128 stands for zero in the data rows.
Here is a table of points, one per row:
[145 109  93  96 118 116 139 103 153 160 161 117 148 128 139 164 112 127 127 125 175  88 117  94 133  90 158 130 156 164 130 125]
[139 175 152 147 120 110 140  98 134 155 111 122  91 168 103 128 119 105 153 113 163 146 110 124 126 152 117 135 141 143 135 161]
[149  93 147 134  99 164  97 123 189 152 112 130  95 123 136 129 104  98 107 104 113 125 110 156 138 150 166 154 120 160 103 100]
[145 171 116 133 175 161 151 149 139 119 108 140 123  76 174 123 127 134 132 113 124 118 178 133 100  85 109 121 128 116  96  92]
[173  74  96 155 121 152 120 115 104 103  85  97 141 143 128 120 103  88 152 130 149 123 189 155 179 111  92 119 149 103 156  86]
[134 109 124 108 114 184 121  85 105 149 125 159 123 146 100 128  99 143 153  95 113 127 122 155 152 111 113 144 141 122 129 137]
[113 134 167 143 138 123 121 120 150 103 113 174 158 120 101 144  96 167 141 144 142 117 129 105 138 169  83 184 109  76 119 129]
[129 113 176 131 180 115 162 126 139 167 118  74 147 109 134 127 117 129 176 147  92 144 111 125 124 117 126 136 122 105 152 137]
[151 112 120 117 114 100 112 142 119 128  91  91 140  73 132 134 106 134 136  74 143  87 109 107 143 143 139  91 137 142 106  89]
[173 152 153 117 116 159 124 142  88 135 155 118 174 136 102 125 127 104  98 125  65 120 118  72 118 144 120 115 114 122 106 112]
[127  95 120 130  96 126 134 170 113 114 105 131 136 188 106 142 154 155 106 132 133 123 111 146  97 104 128 111 121 145 133 144]
[161 158 111 120 144 149  98 111  90 151 105 118 136 136 165 151 145 143 141 109 121 117 149 139 102 143 161 115  77 142 145 108]
[134 126 153 109 112 118 173 145 106 115  96  99 158 144 161 152 155 114 150 130 108 126 115 176 111 121 135 144 175 126  84 144]
[119 134 143  91 109 125 114 111  91 107 134 119 115 144 169 125  76 140 110 130 115 121 144 140 150 165 138 168 153 144  98 163]
[103 154 151 111 111 120 107 150 167 106 123 111 151  91  95 145 114 105 121 154  82  99 151 140 126 106 136 106 140 105 166 141]
[ 82  97 140  90 115 150 143 101 126 104 130 108 121 142 141 108  96 148 142 123  76  86 109 131 114 112 117 108 118 116 115 129]
[127 118 111 113 135 122 116 143 112 131 143 101 160 125  87 145 135 142 108 147 121 129 152 174 123 163 129 128  49 138 138 130]
[189 116 135 113 125 127  56  87 160 134 129 180 166 140  98 141  97 126 127 149 102 165 115 127 117 122 151 120 114 100 116 137]
[ 87 151 140 118  86 102 121 121 142 140 109 123 149 114 112  91 159 143  96  99 143  91 139 109 140 156 147 150 105 110 134  84]
[140 139 130 123 121 146  99 146  99  72 110 127  93 116 146  96 147 169 120 178 151 150 111 106 157 100 126 107 130 104 102 145]
[136 129 125 114 165 150 149 127 166 121 150  84 124 151 139  95 110 106  96 108  95 153 137 138 121 110 118 157 115 159 115 142]
[160 121 147 133 127  88  77 126 135 115 151 158 110 132 148 126 111 149 104 154 146 116 153  92 167 100 155 113 118 114 137 115]
[130 136 169 131 107 162 130  95 132 128 174 117 123 146 130 138 132  98 144 115 155 137 158 101 108 156 150  88  94  97 105 164]
[133 181 107 118 131  74 125 133 133 126 126 115 102 139 150 103 121 139 153 113 113 125 141 118 129  87 152 105  98 122 110 142]
[140 142 123 183 111  81 131 127 168 118  79  97 186 143 142 128 138 123 128 145 104 170 141 110 113 174 115 129 158 146 124 117]
[142 157 157 122 151 100  92 138 141 164 124 101  90 142 119 139  73 140 166 111 168 146 116 165 101 131 155 137 170 154 126  91]
[109 119  85 118 122 121 135 132 132 125 138 134 105 146 125  80 115 133 101 191 122 140 110 157  62 125 116  93 153  89 151  95]
[145 127  96 122 160 130 134  88 122  92 100 196 108  67 175 115 148 107 112 129 113 134  66 134 131 100 114 126 126 127 111 126]
[150 118  75 159 147 116 116 143 119 140 172 101 132  88 141 164 104 141 124 109 154  87  81 124 102 121 116 108 139 133 154 150]
[132 133 125 131 111 113 151 150 117 116 153 103 111 122 137 113 117  86 136  85 105 126 118 141 168 176  94 119 161  96 145 139]
[131 137 168 144 192 160 107 104 130 126 109 122 149 142 132 121 136 141  98 134 149 146  83 127 137 152 119  45 147 139  96 156]
[157 102 158  97  90 112 148 152  97 122 149 137 158  83 111 174 169 144 131 146 142 111 118 113 135  98 153  94 147 160 135 103]
[ 94 146 125 151 103 125 126 166 124 129 121 139 122 130 197 126 102 121  88 123 157 158 138  88 132 138 106  98 103 130 121 172]
[124 144 171 104 167 130 123  97 121  62 156 140 112 134 111  93 130 128 147 151 145 110 144 100 133 161 126 102 152 201 157  75]
[139 125 121 117 144 133 145 126 127 105 141 140 143 164 132 118 139 192 157 133 107 153 134 155 105 126 104 136 135 172 122 134]
[123 112 150 134 103 145 135 120 134 120 161 147 140 120 142  87 148 134  90  70 141 140 133 145  76 151 134 131 155 103 153 126]
[122 111 140 131 144 149 118 143 134 139 110 147 155 155 129 135 140 150 139 135 109  96 112 141 135 122 179 126 155 103 163 166]
[149 145 148 161 125 109 135 113 112 127 108 150 123 148 127 107 113 137 109 169 118 141 133 174 153 102 116 132  97 161 151 152]
[123 125 118 121  87 112  87 128  97 150 144 124 169 134 171  82 165  80 159 122 122 146  92 113 122  92  90 145 108 112 107 104]
[118 136 133 113  91 124 156 141 128 170 101 192  87 112 124 142  95  74 142 173  93 154 113 144 102 150 148  98 146 121 141 101]
[134 135  97 177 116 132 149 131 180  82 111 130 117 164 131 133 140 137 168 101 107 130 160  95 129 122 184 127 143 144 147 153]
[128 153  79 130 124 161 128 103 101 105  99 115 132 129 130 161 107 121  99 107 134 113 141 119 100 152 113 140 140 146 146 140]
[ 56 124 112 117 145 153 120 113 147 134 144 113 147 140 130 120 148 152 142 152 179 125  84 109 145 134 110 165 130 139 131 121]
[124 113 128 143  91 127 124 102 136 153  62 134 132  99 135 125 141 173  86 108 109 169 137 129 134 106 141 135 130 163 140 147]
[115 113 155 172 119 122 115 118 125 142 127 138 100 113 111 141 127  90 132 145 180 114 131 119  71 105  86 121 137 125 161 154]
[118 101 147 153 185 115 102 154 149 111 156 107 122  87 126 171 150 109 100 150 108 132 144 139  92 125 148 149 175 106  74 137]
[182 110 119  62 143 119 169 148 130 174 122 135 144 158 120 155 106 116  83 136 179 103 139 115 155 132  98 111 127 129 117 158]
[102 124 142  61 128 118 126 102 113 108  67 111 104 119 124 177 170 105 125 103 150 158 126 104 132 149 133 121 147 120 145 161]
[163 124 155  97 153 153 163 131 129 140 145 159  92 120 152 134 194 104 132 118 118 120 144 112 123 142 149 165 144 129 177 137]
[167 149 103 130 136 111 141 143 160 122 111 114 116 145 102  99 131 122 144 117 131 130  92 108 111 113 144  91 108  91 113 142]
[111 100 125 175 172 158 146 106 117 152 111 158 156 104  93 102 130 105 161  88 134 105 144 156 141 115 113  90 121 143 105 131]
[128 162 109 122 155 116 115 100 119 171 148 157 116 104 122 145 141 146 155 130  92 125 150  86 141 112 124 130 118 129 101 158]
[109 114  93 121 156 116 115 138 116 122 139 149 160 137 146  97 128  89 109  94 137 127 131 150 136 143 159 149 121  98 132 204]
[109 116 117 124 115 139 114 116 173 104 119 120 139  96 125 156 101 121 148 121 115 159 148  93 143 146 102 159 128 128 149 141]
[116 154 149 121 155  92 151 155 108 114 105 130 138 132  89 112 151 116 123  82 153 137 163 148 116 108 142 133  99 141  78 113]
[155  86 100 132 115  88 141 129 140 129 158 124 158  90 152 111 109 139 146 149 167 130  95 143 129 164 136 102 108 168 112 140]
[154 112 139  95 118 160 133 143 120 100 141 130 128 132 107  92 122 129 136 121 136 147 113 136 119 123 129 169 107 164  99 128]
[168 118 123  82 107 112 138 151 128 139 110 130 103 142 111  77 118 140 126 130 109  87 162 120  95 143 106 118 141  96 148 131]
[174 125 141 173 131 129  86 161  94 148 135 112 125 140 134 152 149 178 116 106 131 167 128 125 151 147  89 152 142  72 116  89]
[146 153 164 157 153 149 143 117  76  94 136 128 140 119 113 105  97 150 120 108 129 110 120 120 128 118 123 127 158 118 173 125]
[ 86 135  84 159 132 157 145 128  96 155 150 114 110 142 102 155 142 134 117 169 130 145 157 148 167 151 163 104 162 115  80 121]
[ 89 154 102 105 146 134 130 183 107 125 116 148 162 157  84 153 127 127 155 101 144 171 117 114 141  87 114 131 137 141 188 118]
[129 127 134 142 132 117 103 110 115 155 106 107 121 154 129 141 153 120 119 142 125  68  65 149  99 130 113 164 125 133 136 134]
[133 164  77 101 157 144  87 130 171 138 133 110  96 153 118 159 155 106 115 154 121  83 138 117 143 128  93 135 113 115  94  84]
[100 138 156 100 126  76 121 104 123 174 155 124 131 119 154  91 128 124 141 136 150 147 156 175 179  96 124 148 137 112 138 132]
[ 86 122 105 116 142  92 106 112 150 132 112 161 112 172 132 127 140 167 134  99  99  81 161 149 114 157  80 105 153 130 131 134]
[108 153 128 126 124 111 149 129 120 129 153 174 153 105  63 139 130 121  99 113 107 144 110 153 132 141 116 130 120 145 100 132]
[138 107 134 158 129  89 143 156 130  98 181 149 116 131 134 137 141 123 117 122 130 116 174 145 111 130 132 144 111 147 139 152]
[ 94 142 155 132 159  93 169 116 148 105 116 106 126 128 113 131 112 107  84 122 106 129  88 150 180 143 139  95  89 102 170 100]
[102 149 152 126 103 160 131 133 117 115 119 153 155 152 194 187 105 131 148 140 148 127 150 159 143 112 163  99 100 116 123  88]
[ 94 143 132 129 105 144  77 195 139 105 114 159 127 113 108 116  94 111 147  94 147 105 109 120 124 108 122 136 138 146 117 146]
[146  88  99 121 119 135 190 149 174 161 149 159 142  91 155 130 117 181 146 121 135 126 132 115 171 162 100 107 120 138 129 118]
[119 109 117 114 133 140 111  92 157 105 174 104 132 152 148 148 143 102 111  86 141 199 123 124 104  94 120 109  82 119 166  79]
[114 117 119 119 117 163 133 117 139 107 110 107 135 101 127 108 168 108 195 174 164 104 133 143 125 176 147 140 104 105 127 135]
[106  95 150 154 151 116 104 157 130 141 110 162 143 143 147 149 155  95 119 137 108 103 153 139 141 108 111 166 126 159 151 123]
[127 155 116 158  69 109 129  78 125 110 157 133 111  93  83 139 151 148 151 103 144 117 141 177 113 120 140 136 133 112 109 128]
[110  91 135 140 119 122 153 147 123 122 133 135  78 157 102 128 118  96 119 121 123 138 102  94 178  94 156 135 145 112  92 108]
[133 140 160 144  84 128 165  93 122 152 165 115 119 135 160 160 142 151 138 118 109 134 114  99 114 104  78 117 148 112 118 121]
[ 90  67 110 146 160 108 133 154 101 147 140 151 102 152 117 118 120 140 166 121  96 158 112  68 104 163 158 142 124 136 118  95]
[106 116  90 143 155 125 131  99  50 176 111 123 117 104 129 111 100 121 110 149 115 153 154  84  97 145 179 136 115 110 148 111]
These points spread out most along one direction. Take the direction at right angles to it along which they spread out most. Go by this last direction. How far along it is each point below, from 0 to 99? The average is 50, and the first point in the table lies past the average. One standard deviation of the points above along it is 16.
[154 148 111 134 128 125 156 126 142 122 149 157 123 152 124 148 136  92 145 165 160 146 140 130 116 131  92 114 118 116  93 117] 40
[107 149 148 131 140 154 184 122 165 144 113 130 148 132 140 124  87 156  67 137 171 107 131 115  90  95 150 183 133 107 118  95] 51
[118 139 120 147 113 148 108 104 151 171 145 109 144 128 113  71 181 120  83 144 117 121 152 120 168 120 140 112 190 168 148 119] 52
[134 144  90 121 108 135 146  96 127  93 138  82 122 104  87 151 116 149 123 145 101 145 123 128 147  82 120 147 138 135 142 157] 53
[118 149 143 141 102 195 121 191 131 171 131  97  76  84 117 118 115 128 122 144 121 139 133 144 125 137  97 125  99 183 149 147] 55
[108 122 159 129 132 144  93 141 130 144 153 108 137 133 155 127 123 148 162 143  96 100 135 106 135 101 126  88  94 128 124 159] 40
[144 159  99 141 137 134 124 155 115  98 172 126 135 123 149 123  97 118 145 135 124 118  92 164 149 152 165 173 154 125 167 119] 58
[ 98  63 128 132 126 128 115 131 119 107 137 113  78 138 125 148 132 145 100 124 124 138 130 152 127 124 140 108 127  96 104 115] 39
[138 121 137  92 142 103 114 135 132 123 110 120  70  95 130 139 171 163 133 126 131 157 116 153 136 155 107 143  95 130 156 131] 53
[159 110 135 144 127 151 157 145 150 138 101 104 120 124  93  85 153 152 139 149 165 130 129 113 132 106 165 167 104  93 134 145] 51
[141 199 105 140 108 150 124 156 136 133 140 155 142 151 161 129 169 129 127 136 115 131  89 125 150 149 143 128 130 126 120 109] 35
[128 110 135 180 111  93 159  94  95  99 114 116 107 145 130 143 117  98 117 156 114  80 117  97 135 130 115 171  79 174 119 122] 54
[112 120 122  91 124 109 107 132 119 123 121 116 172 107 116 102 110 113 140 172 134 165 165 115 103 135 117 142 163 149 107 139] 51
